(in the rows, 128 means zero)
Each named turn below is shown by a few rows before and after it. Which turns, in which order, take the first row of each later pair to the second? The first pair is answered.
R (before => after):
[ 72 154  32 125 130  64 136 132 130  88 131 128 151] => [136 146  99 117 126  33 137 153  79  75  97 153 172]
[115 124 162 138 122 126 153 164 108  97 150 126 133] => [141 136 191 131 119 133 120 144 118 118 139 132 140]
[123 130 153 136 139 151 111 113 149 129 136 113 143] => [ 99 127 126 143 142 155 128 125 142 115 138 109 145]
V (before => after):
[134 154 148 120 128 110  81 114 127 172 108 128 138] => [ 91 135  86 132 133  92 144 158 114 132 127 112 125]
[143 141 150 119 153  46 116 145  73 112 116 175 139] => [ 96  80 139 129 157 142 207 149 121 101 147 104  88]
[130 136 156 120 139 160 107  86 142 134 136 158 114] => [109 147 105 118 136 111 118 120 112 100 135 178 127]
K (before => after):
[128 179  89 120 149  87 156 140  67 121 120 187 145] => [ 97 160  59 128 161 124 201 143  90 116 139 156 119]
[121 137 133 127 133 116  88 104 135 162 126 149 149] => [126 133 123 125 131  92 110 129 107 137 119 163 155]
[149 117 152 145 104 165  72  85  92 129  77 100  87] => [165 123 150 140  99 131  82 100  64 109  59 121 102]
[141 146 160  98 140 111 175 100  68 103 128 126 116] => [122 137 152  99 141 136 196 102  82 108 137 111 106]
Now pairs of rows:
Between the rows of a pair lie 2 to 3 turns.
[132 115 128 130 120 121 164 159 122 103 133 117 109] => [113 130 111 127 119  98 148 158 123 108 128 127 124]
K V V
[125 177  82 129 115 108 138 131 105 129 124 163 134] => [107 145  87 141 115 163 167 119 134 141 145 128 111]
V K R
[167 138 175 105 130 101  54 102 107 129 104 182 147] => [ 97  82 134 131 137 212 144 102 170 120 160  97  83]
V V R
[ 94 167  70 131 110 103 127 118 124 117 132 158 141] => [158 141 181 126 113 169 110  74 137 148 119 141 123]
V R V
[130 104 134 145 139 172 133 102 195 143 137 110 103] => [121 161  94 131 142  94  78 106 160 144 125 156 143]
V R
[104 125 132 142 108 152 100  90 163 160 154 121 123] => [136 138 135 132 101  76  87 133  94 133 122 165 153]
K K
[148 143 129 137 136  45 115 170  80 107 143 169 158] => [116 174 125 143 139  93  52 101 164 163 170 152 150]
R R
[ 89 133 121 137 143 183 120  80 181 145 148 100 112] => [ 59 145  56 136 133 128 145 130 152 116 151 118 119]
V V
[138 141 167 117 130 135  88 111 146 162 129 139 137] => [133 138 133 119 124  83 117 150  94 119 121 159 149]
V R
[155 169 176 106 158 136 110  82 137 154 128 107  76] => [102 176  88 115 150  79 168 150 111 104 144 109  83]
V K
[ 94 116  97 147 124 137 114 121 138 148  97  80 117] => [131 114 156 141 121 152 110 114 128 153  81  93 117]
R V
[104 122  82 138 112 156 164 156 131 130 174 105 119] => [180 150 156 120 110 118  86 134 100 147 135 148 150]
V K
[143 126 184 123 123 144  73  95 117 127 135 113 123] => [107 157 116 123 122 107  55 104 125 123 150 125 139]
R V
[173  83 203 117 128 172 115 105 137 145 124 108 121] => [145 105 119 112 125  74 156 171  70  82 114 143 141]
K V
[149 152 155 126 108 115 109  63 161 140  83 108 115] => [113 121 125 141 102 137 163  76 175 123 101  78  90]
V V
[166 123 172 152 125 162  70  59 149 155 139 112 115] => [114 107  76 161 127  87 173 159  85  74 138 122 121]
K V
[143  81 130 128 135 127 149 158 108 110 134 125 111] => [130 117 134 130 139 130  82 106 151 163 143 127 123]
K V R
[162 144 172 121 147 118  98 116 112 156  85 143 149] => [ 86 114  93 142 148 148 171 140 142 133 121  91 120]
V K
[121 159 136 146 133 167 112  87 182 171 140 118 142] => [160 118 192 137 132 186 160 123 139 144 132 112 130]
R R V
[161 144 164 117 120 130  82 102 144 151 111 148 146] => [165 101 170 123 119 133 155 151 109 103 111 129 126]
K V R
[141 166 112 116 140 106  86 117 134 145 106 148 145] => [140 141 138 120 146 161 105  95 169 156 115 113 121]
V V
[ 91  71  95 168 129  89 177 184 136  93 117 121 103] => [ 95  75 143 177 124 167 128 111 201 160 126  99  80]
V R
[ 89 129  86 134 125 173 123  98 193 138 136 100 114] => [162 107 133 116 119 112 173 170  94  79  90 146 130]
R R
[118  93 114 164 144 141 184 142 113 116 150 109 129] => [115 151 100 158 139 117  92  92 137 163 147 131 160]
K V R
[156 119 190 134 142 155 121 127 133 150 132 134 133] => [120  97 145 144 146 161 179 153 141 123 152 115 120]
V V
[160 133 157 124 111 177  84 102 138 147 113 129 132] => [125 117  88 122 109 131 161 164  95  89 117 132 130]
K V
[130 187  92 138 106 128  68 100 176 150 150 123 134] => [157 166 143 132 110 165  75  85 179 160 142 106 118]
K V V
[ 89 114  98 140 131 117 175 149 102  90 128 114 113] => [ 96 169  97 132 124  90  80 104 120 134 120 146 136]
K K V
[128 127 150 118 123 146 117 100 164 162 139 109 125] => [153 118 174 108 124 142 136 111 144 152 121 116 126]
R R V
[175 116 176 149 133 161 163 105 122 163 117  97 131] => [122 118 103 153 133 144 201 136 130 133 142  85 123]
V K K
[142 108 127 146 134 141 173  99 112  79 130  98 120] => [108 139  98 148 141 141 140  78 138 103 151  92 125]
V R R
[180 146 176 104 119 105  74  91 118 143 112 148 119] => [195 114 200 106 123 129 122 101 116 131 114 120  98]
K V V
[109 100  94 146 136 158 153 111 144 109 157 103 114] => [129 152 101 129 133  97  78  96 120 129 131 150 151]
K V
[ 95 120 112 122 102 148 100 127 184 149 111 119 131] => [113 117 149 115 105 154 100 120 175 150 100 121 129]
R V
[152 151 159 109 125 103  74  86 122 165 105 157 159] => [136  80 153 125 132 160 203 133 108 105 120 106 110]
V R V
[118  89 141 139 129 152 157 143 162 120 143  95 103] => [ 98  94 119 138 132 153 142 131 174 127 146  93 104]
K R
[106 139  97 139 138 143 130 161 142 124 141  67 107] => [123 129 123 141 143 156 145 162 136 117 138  63  99]
R K
[109 115  96 136 139 115 178 178  94 104 119 157 124] => [107  97 104 137 139 153 191 167 118 105 123 138 106]
V V V
[157 113 195 136 121 191 125  96 144 151 120  96 114] => [132  88 159 141 122 191 186 128 129 116 134  83 101]
K V V
[174 124 199 135 110 145 111  95 127 168 129  84 115] => [136 178 115 133 110  67  69 113 119 168 137 117 152]
R V
[156 115 178 129 127 158 140 114 137 137 134 121 124] => [118 121 111 128 126 100 167 154 104 101 141 138 137]
V K
[ 87 202 102 158 110 114  53  82 182 143 134 144 131] => [ 51 152  66 171 112 148 161 120 179  93 154  99  92]
K V
[124 156 123 131 122 137  88 110 134 157 122  98 141] => [134 124 154 133 120 171 131 124 127 143 121  77 122]
R R V
[135 142 140 131 129 120  84 101 139 158 126 132 146] => [150 115 165 132 134 151 110 107 133 153 121 119 128]
K V V
[103 155  95 104 117  78 127 123 119 104 134 148 152] => [158 127 185  98 114 143 122  88 130 124 118 132 132]
V R V
